128 stands for zero in the data rows.
Some points, one per row:
ndarray[148 174 193 210 107  89 123  91  89 179  89  75 167 193 167 145
        137  63  92 128 157  58  89  65]
ndarray[139  93 121  97 156 167 180 169 128 118 167 183  89 117  89 145
         93 160 116 128 101 151 128 170]
ndarray[160 118 192 116 117 128 149 164 167 109 128 127  89 110  89 149
        121 176 187  89  91  60 167 152]
ndarray[165  93  88 142 101 167 153 134 167 104 128 165  89 137 128 167
        103 131 138 128  85 137 167 151]
ndarray[117 101 162  91  96 167 165 160 167 102 167 150 128 145  89  83
        140 131 145  89 103  93 167 165]
ndarray[104 157 145 185 141 128 156  87  89 181  89 134 167 143 167 126
        148 116  72 167 167 135  89  95]
ndarray[153 107 119  96 144 167 110 169 128 104 167 108 128 132  89  60
        123 169 159  89  79 115 167 161]
ndarray[122 152 149 167 139  89 118 105 167 153  89 114 167 184 167 137
        142  97 110 167 158  79  89  94]
ndarray[137 114 111  90  98 128 154 142  89 104 167 157 128 101  89 197
        105 154 137  89  79 109 167 166]
ndarray[137 108 108  93 139 128 185 145  89  94 167 144  89 132  89 130
        134 131 181 128 102 133 167 170]
ndarray[146 112 117 102 100 167 133 160 128 116 128 158 128 111  89 111
         82 168 164  89  98 109 128 159]
ndarray[142  94  96 105  78 167 112 164  89  97 167 149 128 111 128 114
        104 172 168  89 109 147 128 158]
ndarray[164 133 192 157  73 128 150 129 128 167 128  82 128 113 128 158
        151  57  44 128 146 167 128  77]
ndarray[ 38 192  97 157 125  89 100  81 128 163 128  68 167 121 167 128
        206  74  81 167 185 120  89 106]
ndarray[108 159 149 145 127  89 107 105  89 166  89 120 167 152 167 146
        117  81  91 167 159 118  89 122]
ndarray[128 133 169 134 131  89 182 100  89 123 128 113 167 165 128 136
        121 126  92 167 140 102  89 111]
ndarray[132 168 147 138 172 128 150  93 128 171  89 121 167 133 167  98
        193  64 122 167 169  85  89 101]
ndarray[144  85 106 106 126 167 123 150 128 115 128 134 128 165  89  96
        114 147 191  89  94 104 128 171]
ndarray[169 112 134 120 134 167 145 142 128 100 167 169 128 145  89 107
        141 152 129  89  89 106 167 145]
ndarray[168 107 117  93 118 128  97 137 167 112 167 158 128 131  89 108
        100 147 160  89 107  82 128 127]
ndarray[162 111 127  55  82 167 106 149 167  90 167 177  89 174  89 153
        122 142 122  89  94 140 167 156]
ndarray[ 98 167 113 137 123  89  54  96 128 181  89 104 128 147 167 157
        156  94 123 167 167 148  89  98]
ndarray[118 108 113 102 131 128 120 152 167 100 128 170 128 190  89  86
        142 117 185 128  97  98 167 157]
ndarray[173  82  95  66  93 167 103 185  89 106 167 179  89 106 128 122
         91 127 145 128  94 158 167 156]
ndarray[113  86 100 114 116 167 138 149 128 103 167 144 128 156  89  77
        138 126 169  89 112 153 167 167]
ndarray[149 205  83 199 115  89 100 114  89 184  89 110 167 167 167 144
        160  96 116 167 181 127  89 101]
ndarray[121 160 161 167 142  89  85  83 128 185  89 108 167 182 167  95
        170  54 102 128 177  89  89  77]
ndarray[151 101 101 116 206 128 108 151  89  94 167 178  89 152  89 124
        134 141 120  89  92  93 128 165]
ndarray[ 86 174  72 161 105  89 135  92 167 164  89  97 167  84 167 118
        176 107  95 167 168 114  89  97]
ndarray[156 100  91 118  87 167 180 168  89  86 167 172  89 185 128 106
        123 161 118  89 103 105 167 170]
12 more points follow, each with its number after it:
ndarray[112 165 128 152 133  89 122  82  89 154  89  79 167 128 167 160
        134  98  94 128 144 123  89  93] 0
ndarray[157 123 126  79 143 128  90 158  89 124 167 142  89 161 128  95
        147 171 144  89  97 183 167 146] 1
ndarray[160  86 143 104 136 167 164 160  89  86 167 148  89 130  89 157
        111 167 169 128 119  76 167 159] 2
ndarray[ 95 176 155 184 180 128 132 107 128 149  89 127 167 118 167 115
        148  98 111 167 172  82  89  93] 3
ndarray[104 136 123 112 160  89 127  77 128 131  89 130 128 108 128  76
        134 112 115 167 169 155 128  91] 4
ndarray[ 99 184 160 173 170  89  80  79 128 184  89  85 128 119 167  79
        155 116 111 128 173  83 128  93] 5
ndarray[ 96 119 149 154 106 128 149 126 128 137 128 103 128  75 128 157
         93 141 111 128 129 111 128  95] 6
ndarray[159 106 112 125 107 167 104 159  89 107 128 130  89 182 128 147
         94 166 161  89  84 159 167 158] 7
ndarray[104 156 116 150 168  89  95  60 167 175  89 117 167  64 167 136
        194  89  88 167 169 151  89 110] 8
ndarray[114 159 123 190 119  89 100  87 128 178  89 143 167 155 167 154
        197 105  82 167 176 138  89  97] 9
ndarray[135  85 133 126 130 167 107 162  89 118 128 186  89 123  89 165
         79 126 127  89 107  88 167 156] 10
ndarray[105 146 154 172 147  89  98  96 167 159 128  81 128 169 167 189
        143 118  76 167 187 132  89  86] 11
Which of these numbered points is nearest to each point below, looking only along the 7 directions in which the first points spread most? Its number follows each.
ndarray[105 152 174 113 139 128  87 109 167 141 128 119 167 158 167 176
        170  94  89 167 149 100  89 109] > 11
ndarray[154 101  76 137 106 128 130 164 128 100 128 182  89 141 128  61
         92 148 130  89  98 167 128 138] > 1
ndarray[168 101 127  79 105 167  93 153  89  93 167  98 128 132 128 122
         96 140 129  89  91 119 167 158] > 7
ndarray[115  85  86 158 147 128 124 154 167  89 167 181  89 136  89 114
        144 135 155  89  92 176 167 162] > 1
ndarray[109 180 102 148 191  89  84 110 167 178  89 106 128  83 167 107
        182  97 101 167 170 146  89  97] > 8
ndarray[180 112 158 105 107 167  85 159  89 105 167 152 128 109  89 114
         87 132 143  89  99  83 167 150] > 7
ndarray[127 121 156 114 150 167 206 142 128 122 167 168 128 108  89 119
         99 142 196 128 105 109 167 147] > 2
ndarray[ 85 164  93 185 154  89 124  90 128 158 128 107 167 138 167 114
        122  98 124 167 158 169  89  76] > 9
ndarray[ 94 137 160 151 125  89 133  97 167 149  89  96 128 132 167 131
        129  83 107 167 178 131  89  95] > 11
ndarray[135  93 122 104 147 167 126 144 128 118 167 162  89 177 128 103
        114 155 192 128  99 140 167 144] > 1
ndarray[114 121 133 116 162  89 146  98 167 157 128  98 128 105 167  60
        119 115  94 167 154 156  89  97] > 4
ndarray[190 116 115 126 101 167 205 170 167 101 167 174  89 113  89 152
        141 147 171  89 112 113 167 144] > 2
ndarray[ 99 179  91 175 176  89  73  89 128 145  89  71 167  53 167  90
        208  88 135 167 185 160  89  90] > 8
ndarray[163 108  99 138  99 128  69 175  89 127 167 123 128 115  89 128
        106 155 159  89 106 129 167 148] > 7
ndarray[104 157 168 181 105 128  91  68 128 163  89  84 167 140 167 159
        187  62 101 128 174  20  89  77] > 5
ndarray[108 135 181 120 150  89 157 116 167 147 128 109 167  80 128 147
         96 128  99 128 140 135 128  83] > 6
ndarray[164 109 130 100 120 128 189 173 167  98 167 169  89 122 128 171
        112 184 146  89  84 125 128 182] > 2
ndarray[143  85  97 118 122 167 143 144  89  85 167 170  89 103  89  59
        124 123 145  89 105 145 128 139] > 1
ndarray[142 102 131 105 112 167 133 157 128  99 128 159  89 131 128  83
        112 178 152 128 106 162 167 158] > 1
ndarray[ 90 157 108 118 147 128 191 122 167 127 128 108 128 131 167 118
         96 147  94 167 160 108  89 129] > 4
ndarray[ 94 134  70 150 179 128 116  89  89 111 128  81 128  99 128 130
         97 156 153 128 115 192 128 152] > 4
ndarray[112 152 114 141 101  89 115 109 128 181  89 102 167 113 167  77
        149  98 106 167 177 114 128  91] > 5
ndarray[118 124  67 161 189 128 121 111  89 120  89  87 128  97 128 127
         68 130 121 128 133 140 128 108] > 4
ndarray[ 79 140 112 100 197 128 160 112  89 133 128  81 128  66 128 161
         45 170 137 167 134 109 128 149] > 6
ndarray[151  88 199 177  61  89 138 131 128 141 128  93 167 116 128 164
        125  97  75 128 143 163 128  83] > 6
ndarray[140 139 204 151  48 128 151 126 167 162 128  89 128 142 167 148
        128 118  91 128 154 125 128  82] > 6
ndarray[ 57 179 131 154 136  89  98  83  89 170  89  99 167  85 167 109
        166  81 128 167 172  78  89  80] > 5
ndarray[ 89 148 158 117 180 128 183 142 167 142  89 118 167 122 167 119
        118 171 136 167 142 116 128 108] > 4
ndarray[ 87 175 141 108 120  89 134  75  89 147 128 106 167  79 167 186
        137  92 126 128 177 104  89  85] > 0
ndarray[ 80 161 179 165 161  89 173  86  89 146  89  82 167  94 167  94
        167 106 104 167 177 121  89  73] > 3
ndarray[148 118  82 124 140 128 114 144 128  96 167 195  89 141  89  95
        111 120 145  89  99 150 167 175] > 1
ndarray[128 151 123 128 196  89 139  89 128 141  89 117 167 184 167  88
        186 120 113 167 155 141  89 133] > 3
ndarray[167  87 132  86 129 128 105 164  89 106 128 160  89 141  89 181
         93 129 168  89  94 119 167 160] > 10
ndarray[157  98 108 129 100 167 115 164  89 113 167 137 128 157 128 142
        130 150 141  89  96 114 167 167] > 7
ndarray[118 182 160 126 154  89  80  87 167 180  89  81 128  69 167 132
        166 115 116 167 158 175  89 102] > 8
ndarray[ 94 153 163 161 172 128 180  85 167 131  89 113 128 101 128  97
        125 120  93 128 124 144 128 116] > 4
